Each path below is one point turned by a fixed rotation once a step. After each direction that follows a path, write how fast that rotation turns it, in deg/step (0 if it stays still).
Each turn is a multiple of 5 degrees from 10 to 175, or 0.
Each row of a path follows its step; steps can be skipped.

step 8: [  0  -9 -14  26  -1  -5  12   9  -9   4 -15  15 -32  18  -1   4   4   2
  -5 -13 -15  -3  -3  -8   6 -18 -12  27 -26  -6  -4 -40  -1 -13 -19 -22
  10   5  29  21 -12  21  16  -2  -6  -6  -7  17  18 -13  11 -14 -19  24
   2   1 -12  -4 -26  -1 -22  -6   3  12  18 -28  16 -17 -20   6   5 -30
   6 -31  18   8  24   5 -19]
step 9: [-26   5 -10 -10 -13  26   6  18 -26   1  -2   8  -5  18  22  -1 -13 -23
 -11 -16 -30   2  -1  -3  -5 -29  10  34 -23  -9 -25 -26  -8   3   3 -15
  10  -6   4 -15  14  -5   5  15  -7 -26   6  -7  13   2 -13   9 -13  -3
  -5 -13 -24   3   8 -30 -10  15  -4 -28  10 -21  38   2  22  18 -19  -2
  10 -21  -5   9  13  -5  16]
step 20: [ -7  -2 -11  12   3 -13  10  -7 -27 -15 -15  -6  12  -7  -1 -15   8 -11
  17 -17 -44  -2  17  17   1 -15  14  10  -8 -28  15 -21 -31  -9   5 -11
  10 -13  29  -8  -4   1  -9 -23   6  -5  -7   1  38   7  21   2 -14  20
 -20   6 -10   8  -9  -2 -16   1  -6   2 -22 -11  27 -16  -2  39   6  10
  18  -2  23 -24  16   5 -15]
step 23: [  2  -4  -7  36  -6  21  16  22   4   2 -25  -6   2 -17  11  -9 -30  20
   5  -3 -20   7  20  14  -2  -9  21  12   4 -11  12 -11  10 -11  -6  10
 -13  -3   7   3 -33  35  -6   0  13  13  -5  -3  21  -6  20  14   8  22
 -15 -12 -19  -9 -23  26  -1  -9  29  25  15 -38  10   0   6  18   0 -10
  -4  -6  18  13  26   8 -14]
step 25: [-29 -11   3  13  -8   2   9  36 -32  -7 -22 -13 -18  -5   5 -23 -17  17
 -16  16 -23  -6  18 -19   3 -18  11   1 -18 -13  -5 -50   3 -22   3  -5
   7  17  25  13  14  17  -5  -8 -11   3  13  -4   9  14  27   0  -4  10
   8  -3 -13  12   0   5 -27   2   6  -4  16   2  34 -10  -1   5 -16  -1
   6  -9  23  -6 -24 -19   1]
step 28: [-35  -5 -33  16  -9  21   8  13 -29  -7 -17   2   3  23  39  -2  -5  17
   9   9  -9  21  27  19  -9 -18  -3  -6 -32  -5 -14 -33 -14  12  -2   3
  13 -16   8 -11  -8  38  -8   5 -15   6 -13  -2   6  -8  19   9  -2 -16
  -5  16 -12   9   2  15  -6  -4   4   3  19   3  19   8  17  13   1  -2
 -24  -7 -30   8  20   0  -7]
step 30: [ -3  -1  -8 -16   8   7 -15  30 -19   8 -19   1   7  23  11  -7  -4  16
  -6 -10 -26   3  -9  12  -7 -17  14 -38 -12  -5  -3 -23  -6  11   3   3
 -22  33   1   2  14  14   0   0  -5  -6 -18  -1   2  27  29 -19  -9  16
  -7  26 -28 -14 -26  14 -18  11 -19  -6   0  -4  22  16  20   5  -1  14
  28 -35   2   4  15  -1 -21]
Speeds:
[-1  0  5 12  2 -5  2 -3  4 -1 -5  4 -3  2  0  2  1  0  2  0 -1  0 -4 -3
 -5  6  2  3  0  1 -3  1 -2 -2 -9  2  1 -2  0 -1  3  3 -5 -3  2  6 -4  2
  5  1  3 -5  2  1 -9  1 -4  0  7 -5  0  0  1  2  1 -1 -2 -3  4  0  5  0
 -4 -2  4 -2 -4  2 -3] => 120
[ 1 -3 -1  6  6  5  0 -2  9 -4 -6 -2  1 -6  1 -2  0  0  5  1 -2 -2  1 -7
  0  2  1 -7  1  2 -2  1  0  2  2  2 -4  7 -8 -3 -5  5  2  0 -1  0  5  1
 -3  4  5 -1  0  2  2  1  1  4 -2  5  5  5  0 -5  2  2 -2 -1  3 -1 -4  6
  3 -4  2  5  1 -2  0] => 60
[ 1  5  0  0 -3  2  6  1 -2  2  8 -5  8  0 -5 -2  2 -3  5 -2  3  5  3  0
 -3  0  3 -1  1  4  5  1  6  1 -2  0 -1  1 -5  4  4 -3  6  2  3  8 -1 -2
  1  5  3 -2 -1 -6 -2  4 -2  6 -5 -2 -5 -1  0  0  2 -2 -3 -1  4  6  0  2
 -4 -2  6  2  3 -1 -5] => 40
[-7  3  3  4 -3 -2 -3 -3 -5  2  0  1  3 -3  1  2  3  0 -3  2 -1 -7  2  4
  1 -4  1  4  4 -4  2 -3  3  2  0  3  4  3  1  0  1 -4 -1  3 -8 -4  0 -3
 -8 -1  5  0  2 -6  0 -2 -5  5  6  0  5  2  3 -2  3  1 -2  0  0  2  1 -1
 -5 -1 -2  8 -5 -8 -3] => 115
[ 4  1  2 -3  1 -2  2  3 -3  1  1 -5 -5  2 -2  2 -2  4  3 -2 -3 -8  2 -1
  1 -2  4  3  5 -1 -2 -1  5  0 -5 -5 -3 -2 -3  5  4 -2 -1  2 -1 -5  1  7
  8  1  3  2 -2  3  1  2 -7  7  2  1  2  7 -2 -1 -3  2  3 -3  4 -5 -5  1
 -2 -4 -7 -3  4  2 -1] => 70
